In the rows, 128 means zero.
The same turns and mirrors carry the whole set onto itself, and each row onto the other rows of its family. Which rows share a family with each named row? Give them in list order.
These 18 rows form 6 families of 3 rows each.
P: [136 118 133 135  96 137 170 134 125  96  95 134 183 136 109 122  87]
H: [122 113 140 131  89 136 181 136 129 100 111 122 179 140 112 131  95]
G: [124 112 117 126  98 141 174 136 122  90 104 111 177 145 111 123 113]
Y: [110 115 116 103 144 122 120 118 119 130 129 141 118 134 150 134 152]
D: [114 104 106 103 120 108 115 104 120 136 119 145 126 122 146 149 140]
L: [151 132 142 145  99 163 124 161 179 151 112 126 157 104  85 109 109]
F: [115 125 137 123 115 132 167 130 150 101 118 118 189 154 108 126  97]
A: [108 102 125 130 109 115 174 144 119  99 100 127 164 141  98 151 109]
M: [159 133 158 147  98 163 103 144 165 153 104 124 147 100  99 112 142]
Q: [121  91 118  98 123 120 101 122 138 153 134 130 133 102 125 145 163]
C: [110 107 111 103 116 111 123 121 123 144 124 140 114 110 144 157 151]
K: [159 139 171 137 122 164  97 145 147 158 114 141 142 102 107 113 117]
U: [162 139 148 145 106 149  90 136 163 154 106 138 144  95 105 101 130]
E: [171 142 150 142  95 145 109 151 154 158 100 120 149  94  90 117 126]
V: [ 99 105 113 105 113 123 103 120 119 148 135 135 115 113 139 150 134]
T: [151 129 142 122 116 130 183 136 125 111 101 126 176 152 113 130  98]
S: [100 122 118 100 138 104 120 138 127 138 127 154 125 102 136 152 136]
X: [165 135 154 133 125 163 103 146 165 155  87 129 163 101  97 130 140]

Same family as P: D, U
Same family as A: L, Q
Same family as M: H, C

The same turns and mirrors carry the whole set onto itself, and each row onto the other rows of its family. Which rows share a family with each named row? Give them in list order.
These 32 rows form 4 families of 8 rows each.
Navi: [111 123 108 119 126 123 100 157 100  80  97 129 112 127]
mub: [156 153 120 141 127 111 134 155  83 120 114 150 115 100]
dufa: [119 116 108 139 127 105 108 174  99  92 102 134 118 125]
Teget: [129  96 120  93 115 141 123 118 162 118 137 131 128 174]
dokam: [156 117 153 118 141 157 151 107 111 140 150 139 118 142]
bapot: [168 124 138 116 132 128 126 101 163 149 139 155 145 132]
Geta: [141 146 117 157 129 110 117 173  91 121 114 144 129 108]
geme: [130 101 137  92 108 123 129 106 167 116 126 151 140 159]
gemev: [154 137 154 116 113 131 142 106 149 151 145 161 147 136]
fesiv: [149 167 108 142 107 122 112 145 131 136 102 160 151 104]
Loval: [138 159 124 143 133 131 112 157  81 115 118 140 118 104]
geti: [154 135 147 123 133 156 137 126 116 151 167 133 122 146]
Mufu: [155 129 129 114 111 146 133 114 163 155 146 146 147 155]
koma: [125 117  94 135 109  98 106 165 137 103  88 147 141 127]
Daten: [138  92 145 101 156 132 119 115 118 102 143 123 103 147]
lafe: [142 130 169 118 137 142 142 119 101 132 160 140 115 135]
duku: [145 145 103 153 111 102 115 164 130 131 101 156 150 111]
Bul: [134 116  91 111 104  94 120 145 137  93  81 154 129 127]
Nivu: [115 118  83 119  90 109 112 159 129 102  98 137 134 140]
nipo: [160 151 103 133 104  99 131 143 133 130  97 168 144 106]
veve: [142  89 127  94 133 122 117 104 168 112 125 139 130 153]
sipar: [164 127 157 124 156 138 129 113 114 139 158 138 116 126]
siro: [129 118 110 118 127 106 123 157  88  82 101 136 102 121]
devub: [124 129  92 118 102 114 101 143 148 101  84 150 143 127]
dupi: [162 118 140 114 122 148 149  99 149 151 135 152 140 145]
Nimos: [129 104 140 103 137 151 128 130 115 114 156 117 104 165]
sarun: [141 156 109 148 107 123 125 166  86 134 129 142 127 113]
fuzim: [115 124 101 128 111 119 117 169  83  98 118 125 110 132]
lem: [137  88 143 102 139 152 143 109 119 112 137 128 110 158]
Sazo: [118  94 154  93 132 133 130 118 119  96 140 131 108 158]
sebed: [141  90 130  97 121 144 141  99 156 122 123 142 130 162]
Keri: [140 151  90 138  85 112 122 155 132 139 110 155 151 121]

Same family as siro: mub, bapot, Daten, Bul, nipo, veve, sipar
Same family as sebed: dufa, dokam, Geta, koma, duku, dupi, lem

